One turn sends every row of this set to another row. A few are shown first. Where does it send the rows asked after them?
q488: [  5 -18   2  13 -15   8  13  -6  42 -22 -35  -5  24  -7 -17 -18  26  -2
  -9  -3  12 -10 -24  21   6  -1  25 -36  -4 -19   7   9  14  15]
q443: [ -4 -22 -15  14 -23  15  13  48  35 -31 -24  -4  12   9 -11 -12  -5   0
   8 -11   8 -36 -16  23  14  20   6 -16 -20 -11  24   0  15   7]
q228: [ -7  25   7   0   2   3  -7  40 -15   8  13   3 -32   2  18   1  20  32
 -25  -2   3  -1   9 -19  26 -24  37  -7 -15 -35 -15  -3  -8  -4]
q4: [ 12 -28   5  13  -1  -6 -10 -35  14  -2  -1   2   9  11 -32  -2   4  -5
 -19 -35  14   1  -5   4 -11  -2   5   5   9 -33  16   5  18  20]
q23: [  5   9   7  -5  17  16  -3  39 -15  37  10 -11 -21  -2  19   3  18  15
 -17  -4 -17 -14  23 -14   3 -21  27 -19 -18 -23 -18 -12 -18  -6]
q674: [ 10 -41   2  -8  14  16  26  11 -30  13   8 -27 -17  -8  32   7  -2  19
   2  -1 -28   7  20  -2 -11 -16   9   8  19  13  -3 -17 -10   5]
q609: [ 24 -17  12   2  -1 -10  -7 -21  14 -13  -3  16   4  16 -37  24  12   5
  -9 -32  17  -9  -9   3  -5   4  -1  -3  10 -14  -2  17  29   0]
q449: [ 10 -18  10 -19   8   4  20  19 -27 -11   9 -19 -21  -5  48  12   4  39
   2   0 -11  -7  13   3 -10 -27  21  -4  17   1 -14  -7   2  24]
q365: [-17 -25  -8   0 -26  16  12  42  52 -17 -18  -5  18  14 -11  -4  -3  -3
 -10  -1  11 -29   4  34   6   9  -2 -35 -10  -6  11  -4   6   5]
q608: [  3 -21  -2  -7 -19  -3 -13  17  35  -8  -1   4  21  26 -25  20 -16   4
 -22 -24  15  -8  27  24  11   2 -29  -9   7  -4  16   2  17 -11]
q581: [ 13 -12  -8  -3 -15   2 -10  33  27 -13  11  13   7  36 -23  27 -18   1
   3 -16  20 -29   9  11  11  14 -20 -10  -3 -14  16   8  21  -4]
q620: [-15   7   2  -2   0  12 -14  46  -8  27 -11   7 -31 -15  19   2  -1  20
 -11  -6  -5   1  13 -20  28 -26  26 -15 -21  -7 -27 -15 -19  -7]
q594: [ -9  -6  -3   2 -29  28   3  41  40 -18  -8  -7  15   3  -8  -6 -10   5
  -1  -3  18 -38   6  24 -10  20   4 -24 -20 -21  36 -16  14  11]
q889: [-21  -8  -6  -4 -13  14  28 -12 -45 -32   3 -51 -12  12  11  16 -20   6
  10   3 -12  11  -8  20   1   6  12   3  -3  28   5  -1 -15  14]
q836: [-11  38   6  16   7  24   9   1 -33  -9 -11  -5  -8  17  -5   5 -24   0
  -7   7 -11  12 -15   7  35  11   8 -25 -49 -25  -3 -27 -36   4]
q539: [ -4 -24  11  19 -16  28  10 -10  36 -29 -25  -6   8 -11 -14 -27  12  -2
  -6 -17  12  -7 -21  15  -5   9  29  -8  -8 -33  24  -8  16  19]
q505: [  0 -30  15 -18  28 -11  18   8 -20   5  10   3 -21  -7  30  16  -3  33
 -11  12 -32   8  -2   6   0  -2  12  -1   9   0  10 -44 -14   2]
q121: [ 26 -12   5   6  -7  -7 -11 -31  23 -11 -18   6  24   4 -28   8  14   2
 -19 -23  21  14  -1  12  10  -6  -4 -11  10 -17  12  16  25   0]
q42: [-35  32  -7  18 -17  14  -1  10 -33 -13   8 -30 -22  17 -18   4  -9  -1
 -18  -1   5  15 -10  -1  38  10  31  -1 -37  -5   3   5 -22 -14]
q331: [-11  -6   7   5  16   4  33 -20 -39 -21 -17 -14 -17   0  10   2 -30  20
   4  25 -19  28 -12  20   9  15 -11   1 -18   5  20 -21 -18   7]
q435: [-15  -3   1  15  -5  32  31 -17 -38 -11  -4 -40 -14  -3   5   1 -21  -4
  12  13  -7  37   2   2   9  10   9   8 -12  23  19  -4 -16  -6]
q681: [-18  45  11  20  -3  32   3  14 -23  15  -3 -25 -17   3  -9  -3  -2  -8
  -3  10   3  16   3 -10  22   4  25 -17 -49 -12   1   1 -22 -17]
q234: [-36  19 -13  15 -14  25  -2   2 -25  15 -18 -11 -27  -3 -17   1 -12   5
  -7   9   2  18  -9  -8  32   4  27 -21 -36   6 -19   0 -33 -11]
q515: [  4 -10  -8  -6 -13  -6 -15  15  20   9  17   4  18  28 -26  19 -18   0
 -16 -22  19 -31  20  13 -15  12 -23 -10   0 -22  27  -1  15  12]
q600: [  8 -27   8  18  -9   2  15  -6  24 -30 -38  -1   8 -10 -24 -15  22   5
  -4 -26   6 -17 -34  17  -3  11  24 -10  -6 -13   5   8  23  10]
q155: [ -1  11  15  -5  21   8  -6  28 -14  17  14  13 -12  12  15  21   8  14
 -20  -7 -23  -7  -9  -7  24  -6  28 -24 -20 -27 -13 -51 -29  -4]
q914: [ 11 -23   1 -23  10   7  -6  15 -20   8  -6 -16 -21 -20  42  22 -13  29
  18   0 -18  12  16   0   5 -31  11  -8   8  20  -7 -10 -10   8]
q574: [ -8 -12 -15  -3  -7  19   6 -26 -35  -4 -11 -34 -21  -8   3  22 -24  10
  20  17 -12  23  -8   8   7   1  12 -14  -6  33   0   3 -25   2]

q914 turns into q620
q23 turns into q681
q581 turns into q443
Where do these go?
q594 turns into q539
q505 turns into q155
q889 turns into q449
q608 turns into q365

